The rows of T fall into a few groups, and each row is roughly a mix of its group's hidden directions; some rows fit no group.
T (111 x 10):
[[ -8   1 -21  23  29 -12  14   1  -6 -12]
 [-10 -17  24   4  -8  18 -16   1  18 -21]
 [  3  12 -27  17  11 -19   7  -3  27   2]
 [  4  15  23  -4  -7   9  14 -25  21 -15]
 [  6  13 -15 -20  17   4  -6  34  -4  -9]
 [ 11  31   9 -23   6   5 -20  -6  12   7]
 [ 12  27  16 -26   3 -19  -2  10  11  -1]
 [  0 -22  27  11 -19  19  -8   3  17  -2]
 [ -5   7   8   5 -17  15 -13  33  22   1]
 [  8 -22  17  12 -11 -13   5  -3 -14  31]
 [ 22   1 -17 -18   9 -17  20 -21  -8   8]
 [  6  12 -22  -4  12 -36   5  16   5  -6]
 [ -1   6 -29   4  21 -12   5  15 -13  23]
 [ 10 -22  19  12  12   7   2  -1  -3  33]
 [-19  11  16 -11  -3  -3   0 -32  -7  21]
 [ -1 -17   6  -7 -22  -5  -3   3  39   6]
 [-22   0  11  15   5  30   1 -25   6  -3]
 [ -7  -9   2  22 -18   5  17 -27  21   1]
 [-13  -9  13  18  -7  29 -14  16 -18  -2]
 [ 29 -12 -12  -2   7 -14  12  -8  -6  29]
 [-12  -4  13  12  -2   5  14  39  -3 -11]
 [  3  20  -8   0  33  17 -15  -7   7  13]
 [  3  12   6  -4  17  16  10  27  14 -26]
 [  2  -1 -21  11   6 -11   7 -14 -37   8]
 [ -3 -16   2  13   1   9 -30  30  -3  -9]
 [ -4  -4  19   2 -12  34 -10  25  -1  -1]
 [ -7  -2  16 -27 -29   0  -2   7 -11 -19]
 [  3  14  12 -31 -14   7 -25  12  -4   7]
 [ 15  -4   0  -7   1 -28  15  -4 -30  13]
 [ -1  -2  -1  -5  -7 -27   0 -32   1  24]
 [ -2  -2  24  -2 -34  22   9   2   9  -7]
 [ 13  13 -18 -10  15 -30   2   6  15  15]
 [ -2   2 -25   5  10 -15  -1  -5 -24  28]
 [  6  19 -10 -14  11 -23  -5  21 -15  20]
 [ 17  -3  17 -30  -8 -19   9  -9   4  18]
 [ -2 -11  18   1   9  35 -13  20  -8   3]
 [ 11   2 -18 -11  22   8 -17  29 -11  -1]
 [  1   1   7   9   9 -20 -15  16 -36   7]
 [-14   4 -23 -18   8 -14  11  18 -24  10]
 [ -4  -3  -3  17  -9 -22   1  24 -19 -24]
 [ 12   8  28  -9  -5   6  -5  -8  27 -22]
 [  7  17 -12  -9  35  -5  -5  -7   6  23]
 [-11  10  -3 -12  20  12 -17  22 -17 -20]
 [  3  16   1 -21  23  16  17 -18  15   9]
 [  0 -13 -17  17  35   1   9   0  -8  17]
 [ -5 -16  14   8 -19  31   0 -18   0 -14]
 [ 10  21  -2 -22  21 -25  -6  15  -3   5]
 [-16   5 -24  12   6   7  31   4 -11  15]
 [-17  -3 -11  29 -12 -15   9   7  -7 -26]
 [  5  -7  29  14   6  16 -12  12  19  20]
 [ 21 -15  11   1  -2  13  -1  25  -6  28]
 [ 19  -5   7  17 -21 -32   2  15   0   3]
 [  3  -4  -2   5  11  22 -20  35   1  11]
 [  0   8   2 -11 -30  24   4  21  16  -3]
 [ -8   2  24  15 -14 -24  19  -7   5  19]
 [ -3 -19 -25  13  25   6   5  21 -10   1]
 [ 12   4  -6 -17 -14 -19 -22  11   8  26]
 [-15  -7  25  14 -19  16 -14  22   3  -6]
 [  5  13 -20 -13  35 -16   0  -8 -12   3]
 [ -3   9 -19   0  10 -16 -18  30 -18  -9]
 [  1 -12   7   0 -15  10  -1 -34  25  -7]
 [ -4 -24  -5  34  -9  22   8  -1   6  -3]
 [ -9 -20  -8  24 -15  -5   0  24 -17 -11]
 [  0  14  -9 -10  11 -20  15 -25  26   3]
 [  7  28  17 -19 -18  -2  -4  17 -17   0]
 [-16  16  -5   8   1   2 -13  33 -24  -2]
 [ -3  18 -21  -3  31   1  26  -1   1   0]
 [ 10  16 -22 -24  11 -24  12  -7   3  12]
 [  6  -5   6  -1  -3 -30  17 -29  16   7]
 [  5  27  13 -19  10 -10  20 -12  20  -6]
 [  1  23   1 -25  -1  -9  -3  18 -29   1]
 [  5 -11   9  -3 -10  15  12 -28  23  20]
 [ 12  -6  12  27 -22  -2   5 -17  20  12]
 [ -7 -17   0  20  11  30 -14  -2 -20   3]
 [ -1  23 -11 -28  12 -23   6 -10  14  -1]
 [  5 -26  21  12 -29  15  -7   4   4  -6]
 [  7  10 -13  -1   0 -18  17 -22  28  15]
 [ 10  -3   9 -21  -1 -21 -16 -23  23   1]
 [ -3  23 -15 -12  -5 -13   2   3  21 -29]
 [  3  21 -21 -19  21 -23  -2   3  12   9]
 [  4   7   4  -8 -12   1   4 -45  11   4]
 [ -4  -1   6  -9 -12  35   0 -12  17 -23]
 [  7  14 -38 -13   9  -9   0 -10   8 -16]
 [-16   8   3  10 -15  17  10   2  28 -24]
 [ -5 -11  13  15 -15  18  12 -25  20 -10]
 [  4   6  13  -3 -11  32  -2 -14  -3 -29]
 [  0 -19  12  32 -19  20  -4  -5  10  -2]
 [  1  13  10 -29 -16  -1  -8  29 -10  -9]
 [  2   3  17   3  -6   5 -26  22 -29   4]
 [ 14   6 -21   1  22 -13   7  -5  25  20]
 [  0 -26 -19  12  -1  29   4   9  16   4]
 [ -7  -6 -19   9  28   5   5  29 -13  -8]
 [ 14  -8 -25   7   7  31 -15  14   4   7]
 [-30  10  -9  18  14  -4  -2  -2 -24 -14]
 [  0 -19  31   9 -15  16 -10  21  -1   6]
 [ 16 -20  -8   5  20 -23  22   5  -5  14]
 [  5   1  -3  -7  17 -32  -7  26  10  15]
 [ 16  18 -13 -33  10  11  19  -4  -2   0]
 [  1 -10   3  12 -11  25  14 -20  24 -15]
 [ 16   9  11  34 -15   3 -12   8   7 -17]
 [ 12  13 -19 -12  20 -28   3  13 -11  13]
 [-14 -23   5  18  -3  30   9 -17  -4   4]
 [ -1  24  12 -16   8  -4  27 -15  16 -11]
 [  0   0 -17  29  31   4  15   1   3   8]
 [ -2 -18  18  16   1  33   0  -9 -12  15]
 [  4  -9 -23  11  14  12 -16  32  -4   8]
 [ -7 -27   3  17   2  23   7 -14  -3  24]
 [  4   9  -7  -5  32 -17  -6  26 -16  -2]
 [ -6  -9  35  -1 -15   4   1  -4   3 -28]
 [ -7 -14 -35   9  10  -7  19  10  14  -9]
 [ -1   5   5  -2  -2   5  19 -33  29   8]]

Here is one row of each group, with its name. Which group are the others in?
[ 11  21  -7 -17   4  -3 -24  29   1  -8] => <107>
[ -7 -29  -9  22 -12  -1 -10 -19  -9  16] => <38>
[  4   5   7 -18   4  13 -15  39   2  -9] => <55>

[  4  27  -9 -14  17 -31   5  -3   6 -10] => <107>
[-11  -9   3   2   8   5 -17  17 -34  19] => <107>
[  3 -28  11  25 -11  15 -16  11 -10  10] => <55>
[-18  30  -8 -16   4  14   8  -7  -3 -22] => <55>
[ 10 -14 -20  21  16 -15   7  10   5  25] => <107>
[  3  25 -11 -23  16 -20   5 -12  17   0] => <107>
[  1   9  14 -12  26 -11   9  19  14 -23] => <38>
[-10  17   9   2  -2  11   2 -38  19   5] => <107>
[ -8   1 -22  18  20 -12  19  -8  -9  23] => <38>
[ -8 -15  16  17  -6  22 -12  -3  29   1] => <55>
[ -4  -2 -40   2  20   3   7   5  -6  16] => <38>
